Rotation paths and how fast each direction turns (deg/step)
Each turn is a multiple of 5 degrees from 10 to 175, or 0.
Rotation 1:
[ 36   5  -8 -29 -65   6  26   3 -50 -14  38 -15  48  12   7  -8 -20  34
 -13 -58 -29 -11 -65  43 -27   3  16 -16  29  10 -34 -14  18  -3  11  26
   5   1 -29   0 -18  30  24  -6 -29   8 -14 -16 -18  -9   2 -34  -7  11
  30  38 -34  52 -23  -9 -10  12  -4 -13 -28   8   5  32]
[ 26  26 -11 -30 -77  13   9  13 -50  -9  20  -6  28   9  11 -10 -30  43
 -26 -57 -30   9 -52  37 -14  21  10 -23  44  24 -34  -2  18 -10  15   4
  21   4 -29  -2 -20  31  23 -16 -24  -5   2 -28 -15 -11   7 -49  -6   7
   5  35 -29  29 -18  -9  -9  23 -44 -16 -32  11 -23  16]
[ 20  10 -30 -46 -67  10  16  34 -47   1  36 -18  27  18  21 -13 -17  39
 -42 -44 -29   6 -53  45   2  11   4 -20  49  18 -25  -6   2   6   0  20
  20   4 -24   6 -33  34  24   5 -50  16 -29 -14 -17 -21  -4 -28 -17  10
  11  35 -21  30 -27  -8 -13  24 -12 -12 -25  16 -13   3]
[  1  21 -21 -62 -49   7   1  30 -41  -2  18  -5  28   5  39   6 -16  50
 -22 -46 -37  -4 -53  35 -14  22   9 -14  48  18 -40  -9   8   8   3  20
  34  -5 -36  19 -18  35  26   9 -37   1 -19 -30   3 -11  -7 -36 -21  -1
 -10  38   2  23 -19 -22   8  30 -43 -16 -34   0 -10  -3]
[  8  -2 -17 -60 -38   4  16  18 -42  -9  28  -1  45   1  26   0 -16  32
 -19 -47 -33 -16 -62  53 -12   2  14  -6  26   1 -51 -19   9  15   1  28
  25  -2 -43   8 -14  40  27  14 -42  17 -33 -13   2  -5  -6 -24 -19   4
  22  42  -6  42 -23 -28   4  15  -4 -15 -34   5  17  17]
[ 17  22   3 -47 -47   2  14   4 -44 -20  19   8  40   2  23   6 -17  44
  -1 -65 -33 -17 -57  39 -30  22  19 -11  25  10 -42 -22  25  -3  11  24
  17  -6 -49  -1  -6  34  25   2 -17  -4  -2 -30  -7  -2  -2 -51  -8  -8
  16  38 -18  41 -12 -24   2  12 -30 -17 -38  -1   2  30]
[ 27   4  -7 -28 -68   7  15   4 -49 -22  29   3  38  16   3 -12 -27  29
 -27 -64 -28  -2 -59  53  -9   5   7 -13  27   8 -40  -3  15   3  11  16
  10   3 -42 -17 -20  33  34  -3 -33   9 -15 -14 -23  -6  -4 -38  -4   5
  32  35 -38  41 -21 -10 -16  14  -5 -19 -33   6  -7  28]
[ 26  25 -12 -29 -74   6   8  16 -48 -13  30 -17  29  23  22  -2 -19  50
 -21 -61 -33   0 -54  28 -23  22   6 -22  51  22 -20   2  12  -3  10  20
  10  -2 -27   7 -24  23  32  -3 -28  -7  -7 -30 -24 -15  -6 -44  -7   1
   2  30 -28  30 -18  -1 -10  29 -35 -16 -29  -3 -27  10]
[ 13   1 -28 -41 -69  13   6  22 -48  -3  30 -16  34  12  18 -10 -30  33
 -39 -42 -33   6 -63  47  -6   1   3 -17  50  14 -42   8   0  11   6  11
  28   4 -22  16 -24  32  31  -1 -49  10 -29 -17  -4 -10  -3 -17 -20  19
   3  37 -13  29 -27  -8  -2  32 -22 -19 -29   3  -9  -2]
[ 15  20 -22 -63 -49   7  17  28 -44   4  26 -21  38   2  36   5 -11  49
 -13 -42 -36 -12 -57  31 -28  18  19 -17  46  17 -34 -23  12   2   0  27
  27  -5 -22  30 -16  33  15   5 -34   4 -20 -26   4 -13   4 -34 -22   5
  -2  40  -1  38 -22 -21  10  23 -34 -12 -29   8   5   7]
[ 10   5 -15 -60 -44  12  13  15 -43  -7  17  11  38  -8  15  -7 -26  30
 -23 -46 -30  -7 -56  58  -4   9  15 -10  25   7 -59 -20  15   8   6  13
  35   4 -45  -2 -10  47  18   2 -36  15 -17 -18   6  -4   6 -37 -16   5
  19  43 -12  39 -20 -31   2  11 -19 -17 -36  19  13  21]
[ 19  23  -5 -50 -46   0  19  19 -43 -16  28   4  34  12  23   0  -7  48
  -8 -64 -30 -17 -48  40 -17  25  14 -13  28  13 -28 -29  21  -1   5  35
   9  -5 -49 -11 -19  37  23  12 -25   6  -8 -25 -20 -14  -7 -55  -7 -13
  23  34 -25  40 -14 -22 -11   7 -15 -11 -31  10  -3  31]
[ 10  10  -6 -29 -63   5  -1   7 -46 -26  20  13  30  17  12  -7 -29  34
 -28 -67 -30   1 -56  51  -4  10   0 -11  31  10 -45   8   9   8  14  15
  18   2 -53 -17 -19  33  44   2 -34   3 -13 -22 -18  -5 -13 -38  -6  -1
  17  34 -29  25 -17 -12 -14  23 -19 -21 -36  -6 -18  17]
[ 24  14 -14 -30 -66   0  15  14 -49 -16  38 -24  39  27  29   2 -13  46
 -17 -61 -35  -8 -64  28 -30   9   6 -16  48  13 -21   0   6   2   8  32
   4  -5 -26  16 -25  19  39   6 -36   0 -24 -21 -23 -12 -13 -25 -10   5
   9  33 -23  34 -22  -2  -7  31 -17 -16 -28 -14 -14   8]
[ 18   6 -16 -41 -69  12   7   6 -48  -7  19 -14  39   2  19  -3 -35  32
 -28 -46 -35   3 -67  41 -23   3  11 -16  44  13 -50   6   7   3  11   2
  33   1 -21  22 -11  29  29 -12 -36  -1 -18 -22   4  -1   5 -19 -15  19
   0  40  -9  34 -23 -13   9  33 -39 -23 -36  -3  -5   2]
[ 30  11 -23 -58 -57  11  30  23 -45   4  34 -24  40   1  23  -3 -15  39
 -19 -40 -32 -10 -58  40 -24  13  23 -17  40  15 -30 -28  16  -1  -1  23
  22  -3 -15  19 -17  35   8  -1 -35  13 -21 -19  -4 -15  11 -35 -17   9
  14  38 -13  52 -23 -18   3  14 -17 -12 -28  22  11  18]
[  9  18 -13 -58 -53  15   7  21 -42  -4  15  13  26  -5  15  -9 -28  39
 -26 -46 -28   0 -46  53  -2  24  13 -15  34  18 -50 -18  19   4   5   8
  35   0 -44  -8 -12  47  14  -3 -28   7  -4 -28   0  -9   7 -57 -14  -1
   8  36 -15  33 -16 -26  -1  11 -35 -16 -34  24  -4  19]
[ 10  14 -16 -49 -46   3  13  31 -44 -11  37   3  32  18  22  -7  -7  46
 -22 -56 -28 -12 -48  48  -3  17   4 -13  34  14 -29 -20  11  12   1  39
  10  -2 -51 -12 -29  41  29  20 -38  15 -21 -19 -21 -18 -15 -47 -15  -8
  22  34 -25  33 -20 -17 -15  11  -1  -9 -25  10  -6  22]
[ -1  20  -4 -34 -52   1  -6  11 -45 -22  17  11  33  16  27   3 -21  46
 -15 -67 -36  -7 -57  39 -13  14   0 -11  35  12 -45   5   8   8  15  24
  19   0 -58   0 -18  32  45   8 -30  -3 -11 -29 -10  -3 -17 -34 -12  -3
   4  38 -16  17 -16 -17  -5  30 -34 -17 -35 -19 -17  10]
[ 24   2 -13 -33 -60   0  20   6 -49 -18  34 -18  49  18  25   0 -16  34
 -18 -61 -37 -11 -71  38 -26  -5  10 -10  33   3 -35  -3   5   2  10  29
   9   1 -31  18 -21  23  39   7 -40   8 -30 -11 -13  -5  -9  -9 -11  12
  23  41 -19  41 -25 -11  -5  27  -7 -17 -33 -14   3  13]
[ 30  17  -7 -42 -70   8  17   0 -46 -11  14 -14  39   1  23   4 -30  35
 -17 -56 -37  -2 -63  35 -34  14  20 -16  38  13 -41  -8  18 -10  12   3
  27  -3 -19  19  -4  25  24 -15 -24  -8  -5 -27  -3  -3  10 -33  -6  10
   6  38 -14  43 -17 -15   6  25 -45 -23 -42   1  -5  12]
[ 34   3 -22 -51 -68  14  26  19 -46  -2  32 -15  34   4  10 -12 -26  28
 -36 -41 -26   0 -53  53 -10  10  17 -18  40  13 -32 -18  14   0  -2   9
  23  -2 -16   0 -18  36  13  -5 -40  15 -20 -15 -12 -15  10 -40 -11  10
  21  33 -25  53 -24 -12  -5  12  -9 -18 -30  29   1  19]
[ 10  24 -16 -54 -56  13   3  32 -42  -2  25   0  21   6  21  -4 -21  51
 -24 -45 -28  -2 -41  41  -9  32   9 -21  49  26 -32 -14  16   7   1  18
  28  -7 -36  -4 -19  41  16   0 -29   1  -4 -36 -10 -17   0 -65 -17  -6
  -5  29 -17  30 -15 -15   0  16 -36 -15 -27  18 -17  14]
[ -4   3 -23 -47 -45   8   2  32 -45  -6  37   4  34  13  18  -9 -16  43
 -27 -47 -29  -7 -55  52   4   6  -1 -11  37  13 -45  -5   3  22   3  33
  21   4 -52  -4 -29  44  32  17 -47  19 -29 -17  -8 -12 -15 -33 -24   3
  11  38 -16  26 -24 -16  -8  20  -4 -11 -23   5  -3  13]
[  2  25  -6 -43 -42  -1   6  15 -46 -13  23   0  43  12  36   8  -8  54
  -1 -64 -39 -18 -62  29 -26  14   9 -12  32  12 -42 -11  12   3  15  37
  16   1 -53  18 -18  31  35  12 -27   0 -12 -26  -3  -5 -12 -29 -17   0
   4  43  -8  23 -17 -23   0  26 -34 -10 -32 -17  -3  14]
[ 24   4  -8 -38 -58   3  20  -3 -49 -21  20  -1  49   7  18  -5 -25  24
 -22 -63 -35  -5 -71  48 -16  -4  13  -9  20  -1 -50  -7  11  -3  15  15
  18   8 -41   8 -13  30  35   0 -36  11 -22  -7  -6   1  -1 -10  -6  12
  31  46 -20  40 -23 -23  -7  21 -14 -18 -41  -6   8  18]
[ 40  24  -5 -44 -70   4  27   5 -46 -17  18 -15  34  10  26   4 -20  38
 -18 -64 -34  -4 -56  33 -32  22  21 -17  37  11 -22 -18  21 -16   7  12
  15  -8 -21   7 -11  22  23  -6 -23  -4  -7 -25 -19 -11   5 -41   1  -3
  17  33 -24  48 -16 -14  -5  17 -33 -19 -41   7 -10  19]
[ 26   1 -19 -45 -76  13  10  16 -44 -12  27  -5  24  11   8 -12 -37  26
 -45 -46 -26   9 -52  57  -3  13   8 -16  46  13 -37   2   9   8   0  -1
  27  -6 -22 -11 -17  34  27  -7 -42   7 -20 -21 -16 -11   1 -45 -10   7
  12  27 -27  42 -21  -6  -6  19 -17 -25 -34  18 -15  11]
[ 11  15 -22 -52 -57   9   6  36 -43   0  41 -18  27  16  25   0 -14  55
 -20 -41 -30 -10 -49  36 -20  23   7 -19  57  24 -24 -10  10  16  -2  31
  19 -12 -26   9 -24  34  22   7 -36   1 -18 -33 -14 -19  -8 -56 -22  -2
  -8  27 -14  36 -20  -4   4  22 -22 -14 -20   9 -14  10]
[ -8   2 -20 -45 -46  13  -4  24 -47  -2  29   4  40   1  15  -7 -26  41
 -20 -41 -32  -7 -61  50  -6   3   3 -13  37  16 -62  -1   6  22  10  24
  31   7 -49  10 -20  45  28   4 -40  11 -22 -22   8  -5  -4 -31 -29  13
   0  42  -7  24 -23 -20   5  25 -22 -14 -24   2   3  11]
[ 13  23 -12 -47 -40   2  21  18 -49  -6  30  -6  48   5  30   2  -2  51
   1 -59 -36 -20 -63  32 -24  11  16 -15  25  14 -39 -28  16  -3  12  41
  11   6 -47  19 -21  36  21  10 -27  10 -14 -19  -4  -9  -2 -28 -16   3
  18  47 -13  34 -20 -27  -4  15 -22  -3 -28  -1  11  23]
Directions:
[ -4  -6   0  -2   6  -1   0  -5  -1   2   1  -6  10  -6   4   5   1  -1
   9   3  -4  -6 -10  -4 -11  -8   4   2  -2  -4  -9   0  -2   3   2   3
   3   1   3  17   5  -2   1   0   0  -1  -5   1  12   6   2  14  -6   7
  -4   5  10   2  -2  -3  10   5  -2   0   0  -9  12  -2] : 70
[ -3  -8   0 -15   6   1  -3   3   6  -1   2   2  -4  -4   1   5  -4  -3
  -2   8   3  -5   5   8  -3   5   3   5   5  -3  -1  -5   1  12 -10  -2
   6 -13   4  -5   8   3  -2   4  -2  -1  -5  -6   2   1  -2 -14  -3  -8
  -5  -8   6  10   3   1  11  -4   7  -7  -1   6   4   0] : 60
[-9  7 -8 -9  9  3 -1 14  0 12 -1  4 -3 -5  3 -4  7  6 -1  7  0  2  4  0
 12  3 -1 -3 -1  6 -4 -8 -1  0  0  5  6  7 -6  3 -6  9 -9  4 -3  8  1  1
  8 -5  3  0 -6  1 -3  6  6 -9 -2 -8 -2 -3 -5  8  4 10  3 -2] : 55
